(in the rows, 128 means zero)
The rows of D fall into 3 groups, which share some directions, and each row is roughly a mix of its group's hidden directions.
D, 121 rows:
[[171 115 114 202 128 164 141 144 112  96 105]
 [179 108 174 103 115 154  99 141  95  85 156]
 [105 150 109 162 126 121 109  96 202 115 168]
 [128  82 122  98 184 128 149 122 190 103 133]
 [ 91 129 140 108 103 143  96 167  87  63 122]
 [103 120 166  65  98 154 126 129  97 178 116]
 [149 160  73 173 111  73 113 143 121  97 126]
 [121 144 144  61  95 111 162  81 163 112 127]
 [ 97 183 133 106  79 156 138 135 127  76  98]
 [132  94 139 160 186 118 130 161 105 179  93]
 [101 129 110  77  50 147 106 116 139 131 150]
 [120 157  94 141 151 158 182 145  73 161 113]
 [121 110 145 106 114  74 112 152  50 119 130]
 [111 139 103 130 154 129 201  96 105 142  78]
 [146 123  85 160 161 102 192  88 120 106 123]
 [137 162 138 167 143 155 107 207 103 126 137]
 [164 168 127 175 114 119 108  97  66 106 141]
 [150  87 124 181 162 109 142 134  70 100 110]
 [ 83 162 133 102  73 172 145 117 103 113  94]
 [128 134 165  87 160  95 135  90 189 130  98]
 [152  84 148 169 156  97 133  99  96  76 111]
 [150 169 152 135  94  48 128 148 109 139 134]
 [113 126 182 100  94 115  96 133 110 193 110]
 [186 137 147 162 154 164 173 142 167 146 110]
 [163 157 100 119 143  61 136 124 104  73 124]
 [187 117 134 110 152  81 147 142 100  87 166]
 [143 119  62 155 108  89 154 131 162  84 141]
 [127 149  84 147 115 135 194 157  77 108 112]
 [138 196 123 107 167 141 186 148 106 131 118]
 [111 178 106  51  90 124 114 118 113 124 126]
 [ 95  63 144 105 159 124  78 107 100 116 145]
 [ 84 156  95 139 111 127 150 130  80  63 128]
 [155 182 131 127 124 123 127 199 141  89 156]
 [136 188 104 164  95 126 140 111  63 129 132]
 [153  60 110  99 134 141 156 107 186 128 131]
 [131 134 138 189 102 155 143  76 126  91 169]
 [142 129  62 107 109 128  96 130  98 167  78]
 [120 126 142  98 103 120 156 107 121  42 154]
 [137 130 135 158 119 134  90 150 126 215 104]
 [136 112 161 175 199 126 104 153 110 157 144]
 [128 143 120 159 145 167 180 129  73 175 146]
 [165 126 133 143 155 139  47 143 149 134  88]
 [203  84 138 166 145 158 153 123 145 122 136]
 [122 113 160 209 126 133  83 137 162 128 133]
 [144 127 160 194 161 132 177 145  90 117 113]
 [158 119  95  66 166 139 136  87 152 166 119]
 [152 157 127 158 155 145 177 123 166  65 134]
 [115  75 129 127 146 105 122  90  94 106  63]
 [113 159 169 100 108 179 188 130 153 148 128]
 [156 194 174 145 151 130 145 147 107  85 144]
 [170 149  92 193 130  91 124 151 125  90 117]
 [132 143 106 169 103 159 119 156  48 126 122]
 [125  79 104  90 133 112 162  74 132 103 170]
 [134  92 179 145 101 100  77 110 177 133 114]
 [133 144 112 171 102 125 123 111  44 149 150]
 [132 126 103 173 200 142 110 103 133 175 135]
 [174 163 115 140 110 143 190 110  95 162 154]
 [ 83 132 126 113 138  91  85 120 176 179 101]
 [136 175 147 157 183 162 160 152  92 155 124]
 [ 99  85 173 131 111 137 105 164 109  65 135]
 [145 130 135 220 138 143 148 117 133 112 164]
 [ 79 147 113  72  86 142  99 101 132 165 110]
 [130 119 192  72 131 132 128 111 134 188 121]
 [115 133 178  66  95 132  93  95 137  96 119]
 [139 127  90  61 131  84 145 115 107 167 157]
 [117 132 102 153 116 173  74 109 165 149  77]
 [183 107 139  93 197 120 152 100 144 125 130]
 [128 132 191 136  97  97 108 161  74 131  99]
 [130 161 102 124 122 123 204 138 145 109 181]
 [146 144 109 143  97 178 153 178 117 178  98]
 [147  58 168 115 116  90 109 150  91 113 116]
 [136  97 102  95 141 113 173  82 183 155 144]
 [181 134 179 112 152 101 148 171 118 124 171]
 [136 132 179 103 115  97  52 110 150 116 124]
 [ 96 129 103 126 150 131  94 158 184 150  69]
 [125  93 118  74 178 129 115  95  99  80 116]
 [133 129 184  93 117 117 183 149 111 170 163]
 [134  69 145 168 121 106  81 100 167 106 110]
 [122 155 113 170  94 155 103 150 111  99  62]
 [124 180 104 124  68 136 175 161 118 157 121]
 [175 178  72 132 129 136 173 132 146 115  98]
 [116  76  76 123 149 106 127  73 133 165 109]
 [134 104  96 160  99 126  93 158 112 201 122]
 [109 166 135 127 116 147 184 117 185 123 176]
 [111 155 133  71  64 153 101 146 108 101 139]
 [ 87  93 196  86 134 123 122 117 110 137 164]
 [119 157  86  71  77 124 104 136 154  93 143]
 [154  94 129 104  87 145 161 123 200 140 108]
 [145 116  68 177 192 115 123 133 108 133 120]
 [ 96  69 193 114 144 134 103 127 106 145 155]
 [125  92 173 122 171 103 154 124 120 160  68]
 [142 154  98 189 162 124 191 149 138 136 129]
 [137 140 105  69 126 133 167 156  72 167 140]
 [114 104 147 145 171 149 112 149  79 181  88]
 [125  89 167 121 142 119 122 155  53  92 114]
 [123 113 175  48  94 127 114 137  99 140 124]
 [130 151 115  64 131  70  97  83 126 126 117]
 [183 185 164 155 158 111 108 107 106 134 147]
 [ 80 162 107 128 170 117 183 139 152  86 122]
 [108 143 107  85  88  76  92 118 107 175 131]
 [109 143  87 134 172 110 169  94  84 108 167]
 [148 150 149 160 158 146 195 156 106 163 156]
 [128 145 146  57  78 116 150 107 126  82 130]
 [166 154 160 148 104  98 172 165 132 178 148]
 [134 147 145 193 154 130 133 141  67  90 146]
 [163 142 141 146 135 138  63 149 128 190 101]
 [121 103  86 121 124 165 201 145  93 137 150]
 [ 83 144 134 142 119 181  95  89 159 176 125]
 [125 160  97 171 121 162 170 169  95 163 108]
 [101 138 128 141 125 149  81 150 193 182 129]
 [109 182 153  84  76 141 131 169 145 134 102]
 [108 174 112  95  75 136  82 144  91 129 103]
 [137 181 165 152 143 139 190 113 127  85 119]
 [ 97 174  97 118 110 152 118 178 128 163  78]
 [186 162  77 144 116 100 165 154 128 159 123]
 [157  95  66 146 166 163 165 146 112 105 135]
 [144 127  63 167 160 138 112 111 152  74 117]
 [175 124 137 166 121 169 155 167 168 156  93]
 [126 142 115 103  98 123 158  98  58 118 178]
 [129 158  96 120 150 108 141  80 205 122 133]
 [152 139 115 125 136 154 218 132 111 139 160]]

Here is one row of each group, with its name. Which group are the others in?
[129 125 147  45 123 102 131 115  93 171 120] : K
[119 173 125 125 132 154 200 111  80 112 105] : S
[ 78 116 111  87 139 126  95 142 122  57 118] : G

[ 97 118 109 165 131  96  61 107 137  80 139] : K
[148 131 147 100 183  98 127  78 163  85 143] : K
[106 104 151 125 139 125 106 175  93 134  54] : S
[159 116 181 124 169 141 103 105  72 129 162] : S
[ 86 162  77 147  93 144 147 146 153 109  80] : S
[162  97 168 176 127 161 133 176 153 157 108] : G
[117 185  87 148  99 135 123 127  69  94 112] : G
[122 132 106 159 111 148  59 112 158 155  79] : K
[127  66 162 157 177 159  89 116 140 117 127] : K
[135 171  98 160 143 159  92 173  95 137  85] : G
[152  99 131  95 172 116 164 110 151 161 186] : K
